The rows of Z fall into a few groups, which share some directions, and each row is roughly a mix of its group's hidden directions, except one row that fits no group.
Z, 96 rows:
[[ -3.2 -15.0   5.9 -32.8  -2.6 -52.0  24.4  -8.9 -28.2 -17.4]
 [ 13.5 -16.5 -16.5 -66.1 -14.3   5.7  -6.5  19.4  -6.3   5.9]
 [-14.6  -2.9  -1.3 -14.1 -20.5  37.8  25.0   6.3  53.7  -1.1]
 [  7.3  13.7  -4.1  17.6  -3.8  58.6 -29.7   0.0  24.2  18.5]
 [ -4.7  -0.5  39.4  29.9 -33.6 -18.5   0.8 -25.7  34.7  -4.3]
 [ 24.3 -26.2  23.2  21.0  -7.0 -25.4  -9.2 -29.5  23.2 -37.2]
 [ 11.7 -21.5   5.2  41.5  10.7  -5.3  13.7 -22.2  25.9  44.6]
 [ 21.6  -3.1  48.8   4.8  38.6 -24.8 -18.6  14.0 -16.6  -4.6]
 [ -8.5  -1.5  10.2 -34.9 -28.9   6.0 -24.2  -4.5  53.7   7.9]
 [ 17.4  20.3  20.1 -18.2  29.6  22.7  14.1 -37.3  35.9  10.5]
 [-24.1  11.6  -7.7  27.1  18.5  53.6 -20.0 -12.8  17.2  15.5]
 [ 28.6  22.5  36.9 -23.7  12.6  42.4  -7.2 -20.0  -8.2  -9.7]
 [ 28.6 -18.7  39.6  37.4  -6.6 -21.8  12.4 -21.2   4.3 -23.4]
 [ -4.6  -2.1 -11.6 -10.8 -24.7 -49.7  33.3 -24.0  -8.8 -26.5]
 [-10.1 -29.7 -38.7   9.7 -16.8 -15.8 -10.2  24.7 -41.2  17.3]
 [ -6.2 -22.2  -8.9  33.5  13.1 -14.7  16.9 -46.3 -33.7  12.1]
 [ 13.7 -16.8 -25.0 -53.9  23.9  24.3   4.1  16.5 -16.4  10.3]
 [-29.7   6.5  25.2 -26.6  -3.9 -46.8  32.5  10.1   2.7 -13.6]
 [-25.1  19.1 -15.6  -5.9   9.5  51.9 -38.0  -1.6  13.7  11.5]
 [ 44.4  36.4   7.5 -27.9  13.3  21.4 -15.0 -24.9  -3.1  14.4]
 [ 21.7  -7.0  36.9  -6.0  30.9 -30.1 -32.3   5.0   5.3 -30.9]
 [  6.3   6.9   8.7  -6.2 -30.8 -40.0  46.9 -10.2 -17.2 -21.9]
 [-25.2 -14.0   0.2  23.0  30.5   6.1  19.9 -49.6   5.7  24.9]
 [ -7.4  23.4  12.8  45.5 -12.3 -20.2   0.8 -41.4  21.1  16.6]
 [-27.2 -33.1 -34.9 -33.2  -1.4  -8.4  10.2  36.7 -11.9  -3.7]
 [ -2.3  31.6  -4.3 -14.0 -42.3  -0.2   0.0  32.0 -13.6 -40.1]
 [-14.5  -8.5   0.8  13.7  47.7   7.3  13.9 -34.6  14.1  38.0]
 [  2.8 -36.9 -16.7 -48.5   3.8  10.9   3.8  39.1  -8.0  -9.1]
 [ 21.6 -28.4  15.6 -27.1 -42.9 -11.7  -6.9 -24.9  24.8  17.7]
 [ -2.0  -1.7 -14.4 -44.1  -6.1  16.2  -6.3  13.8  43.8 -34.8]
 [ -8.4 -24.9   4.6  29.1  39.6   2.7  14.6 -38.7  10.1  29.6]
 [-21.0  15.8 -27.0  26.8 -45.5  17.4  20.6 -12.6   0.8  27.1]
 [-11.5 -15.7 -53.4   0.3  23.2  16.7  26.8 -11.3 -30.0  -5.8]
 [  9.4   0.7 -18.0  29.6  18.7 -30.1 -45.8  -0.6 -32.4 -11.6]
 [-26.2  16.9 -29.2 -19.0 -20.2  26.7  45.0  -8.6  -8.3  18.9]
 [ 29.8  28.8  33.7 -27.4 -16.5  23.2 -16.4 -33.5  -2.0   4.9]
 [-24.2 -28.3 -10.0  26.6 -18.0   1.0  -8.7  23.0 -51.8  -3.8]
 [-24.5   9.9 -26.7 -10.4   8.5  40.9  46.8  13.8  -6.4  11.8]
 [  2.9  45.1  22.7 -36.5   0.2  15.7   1.5 -35.0  21.5  -2.2]
 [  7.8  -6.7  14.8 -13.1 -17.3 -49.3  37.7   1.9 -27.2 -21.0]
 [ 14.7   3.8 -26.4 -35.2 -39.8   4.1 -29.8  25.6  22.7  -2.4]
 [  4.6 -20.4   4.9  25.0  26.5  17.9   9.1 -43.1  19.0  37.6]
 [ 14.5  -0.2 -24.0 -43.7  27.4  29.1  -4.1  16.3 -34.9   5.6]
 [  5.4  34.7  44.2 -24.2 -22.1  17.7  -7.1 -31.6  10.0 -10.2]
 [  0.7 -18.7   6.5  33.2  31.9   1.0  23.3 -36.8  16.5  33.8]
 [ 26.4   2.2  35.8  23.3  26.2 -21.3 -11.9  15.5  -1.9 -42.2]
 [  8.6  21.1  -2.0 -25.0 -32.6  -0.1 -15.0  41.4 -16.0 -37.6]
 [ -7.0  33.9 -32.7  34.4  27.8 -30.4   7.4  -7.3  21.3  10.7]
 [-12.8   9.8  -0.6  18.1  42.8 -19.5   9.2 -15.8 -51.8  -3.1]
 [-15.0  20.5 -55.1 -14.9 -23.8  24.1   5.1  21.5 -10.6  13.3]
 [ 10.5   5.0  38.8  44.4 -21.4  -9.1  -5.2 -33.2  22.9   3.8]
 [-35.4 -21.4 -40.4  30.7   8.5 -19.5  10.0  24.4 -19.2   5.2]
 [-13.9  29.1 -26.7   6.9  -7.2  38.5 -37.7  16.4  28.0   4.0]
 [ -8.3  22.3 -11.5 -25.3 -24.8  -3.4 -24.0  43.0 -12.0 -36.0]
 [  0.3 -11.2   7.0  26.0  -0.8  46.7 -42.8  17.3  10.2  23.8]
 [ -1.5 -31.5  -3.5  31.9  38.0  -4.7  -2.4 -23.7  22.2  35.6]
 [ 16.6   0.8  53.3 -23.0 -33.8  19.6 -11.6 -11.0   6.8 -18.6]
 [ -4.7 -40.6 -12.5 -53.7  -7.6   8.3   7.9  30.1  -2.7  -3.6]
 [ 28.7  12.0  37.9 -29.7   0.7  23.2   1.8 -32.9  30.2   3.0]
 [  7.3  -4.4  -2.0  -3.8 -24.8 -30.6 -19.5  53.8 -10.9 -28.1]
 [  2.3 -15.4   5.9  27.3  32.7  13.1  14.3 -36.1  19.2  41.1]
 [ -2.3  14.3   0.3 -38.2 -25.3  -4.2 -18.3  37.1 -24.9 -34.2]
 [-43.8  15.4 -22.8  -5.1 -10.4  29.2  34.5 -20.5  19.1  13.6]
 [  1.1  21.9  34.6  47.6  -1.5 -12.3   0.7  -9.9  32.5 -23.9]
 [  1.6  33.5  -5.8 -24.9 -36.8   3.1  -6.7  35.5 -11.6 -35.3]
 [ 17.4   5.9   7.8 -26.6 -30.6 -42.7  30.0   5.9 -20.7 -24.5]
 [ 15.9   2.4  53.7  -5.9   5.5 -39.9 -17.9 -13.6 -17.7  14.4]
 [ -6.9  -6.5  -0.2 -32.4 -29.4 -45.1  14.2  -2.8 -27.7 -28.5]
 [  8.0   3.0  -0.8  12.8  39.6 -25.0 -22.1   7.3 -52.9   7.2]
 [  2.3   0.3   5.6  36.1  38.9 -20.4  -5.1  -5.7 -49.4   7.6]
 [ 34.1  15.7  25.8   8.1  -0.8 -38.2 -20.6  15.3 -36.9 -14.4]
 [ 34.6 -27.3  16.7  29.9  -2.8 -36.2 -12.8 -23.1 -26.2  -0.5]
 [ -8.8  17.4  -9.1 -29.1 -29.0  -7.0 -28.7  46.3 -11.2 -23.0]
 [ -0.6  26.6  -4.8  41.5 -10.1 -26.4   6.5 -14.4 -48.2  -2.5]
 [-33.7 -42.0  -8.1 -11.0  22.2   3.8  31.0  25.8  19.2 -15.4]
 [ -0.2  10.7 -15.1  30.7  -8.5  50.0 -34.9   3.5  27.0   0.1]
 [ -9.7 -11.0   5.0  22.6  10.9  46.1 -37.9   6.1  13.2  34.4]
 [  9.1  18.1   7.9  37.5  -7.7 -26.4   1.5 -35.3  40.1  18.4]
 [ 33.2  16.8  41.2 -23.3   9.2  40.4  -8.1 -13.4  -2.9 -15.3]
 [ -8.3 -45.3 -34.2  25.0  11.6  -2.9   8.5   4.2 -25.0  32.6]
 [-15.6  20.2  19.6  38.8 -19.3   8.5 -17.1  -8.8 -48.4 -11.2]
 [ -8.7   3.0  -9.7  45.0  26.0 -25.7 -19.8 -20.6 -38.4   1.7]
 [  4.7  -8.3  20.5  -9.0 -29.8 -39.8  39.2  -6.9 -30.7 -15.3]
 [  1.1  23.8  -6.6 -35.0 -25.2 -14.3 -16.1  46.3 -11.0 -25.0]
 [ 27.5  -0.1   0.8  25.6  11.6  39.3 -29.0  21.3  29.3  24.1]
 [ 15.6  -4.2   1.5 -28.9 -47.0  11.0 -16.6  20.5  39.8  11.0]
 [  3.0  33.2  -3.9 -23.9 -25.9 -11.6   0.2  42.0 -14.6 -36.8]
 [-16.6 -19.7 -32.8 -50.4  26.1  13.7  18.9  15.9  -2.1   7.8]
 [ 16.5 -28.0   0.0  39.2  43.2 -11.7  -2.4  -3.9 -34.6  -2.9]
 [  0.6 -18.6  33.7 -36.0 -16.5  11.9  26.8 -16.5  36.1  18.5]
 [ 28.9 -23.9  44.4  11.7  13.1 -37.1 -16.4 -19.2 -11.1  -0.5]
 [-27.6  -3.2 -30.5  17.5 -11.0  36.6  23.0  -1.5   4.5  42.5]
 [ -7.4 -24.7   2.1  29.9  30.6   8.7  10.4 -44.0  14.5  31.5]
 [ 26.2  41.5   7.1 -47.2  12.7   6.4  -4.4  -2.0  27.0 -13.6]
 [-10.3 -13.2  20.8 -33.2 -17.7  21.4  19.3 -10.9  51.7   9.1]
 [ -4.0  19.8  -6.3  43.6  34.9  -0.8  -4.1  23.8 -40.9   1.4]]

Here is one row of each group, with its name. Which group are the others in?
[  8.1  13.0 -12.8  30.1  33.7 -14.7 -21.9  24.1 -44.7 -10.8] | (80)
[ -6.0  25.6 -14.6  11.5   4.5  53.1 -34.6  19.2  19.4  -0.5] | (62)
[  7.2 -15.0 -22.9 -26.7  32.7  18.4   2.1  46.0 -20.6 -18.9] | (34)

[-39.5  12.8 -31.9 -18.4   5.8  38.0   0.4  14.1  19.1  26.5] | (80)
[-17.5  -7.5  -5.8  23.5  47.1   8.8   8.8 -28.0  20.1  36.3] | (62)
[  4.8   3.1  -0.9 -29.3 -25.7  31.9  11.4  31.4  45.1 -10.6] | (80)
[-10.4  17.4  -9.2 -42.2  -5.3 -20.9 -13.8  37.5 -19.9 -33.1] | (62)
[  8.5  -4.1 -28.8  42.0  28.1   0.4 -18.7  23.0 -38.2   3.9] | (80)
[-21.2 -34.0  -5.1  31.7 -15.8  -7.7  -4.6  37.0 -34.1 -18.0] | (34)
[  3.3  11.2  15.8  41.2 -29.2   1.2 -20.2 -27.4 -38.5  16.0] | (34)
[ -8.2  -9.3  -3.8  17.8  39.1   8.8  20.0 -48.1  16.2  27.6] | (62)
[ 37.3   7.4  44.3  -9.0  -8.3  22.5  -8.0 -35.9  18.4   8.5] | (34)
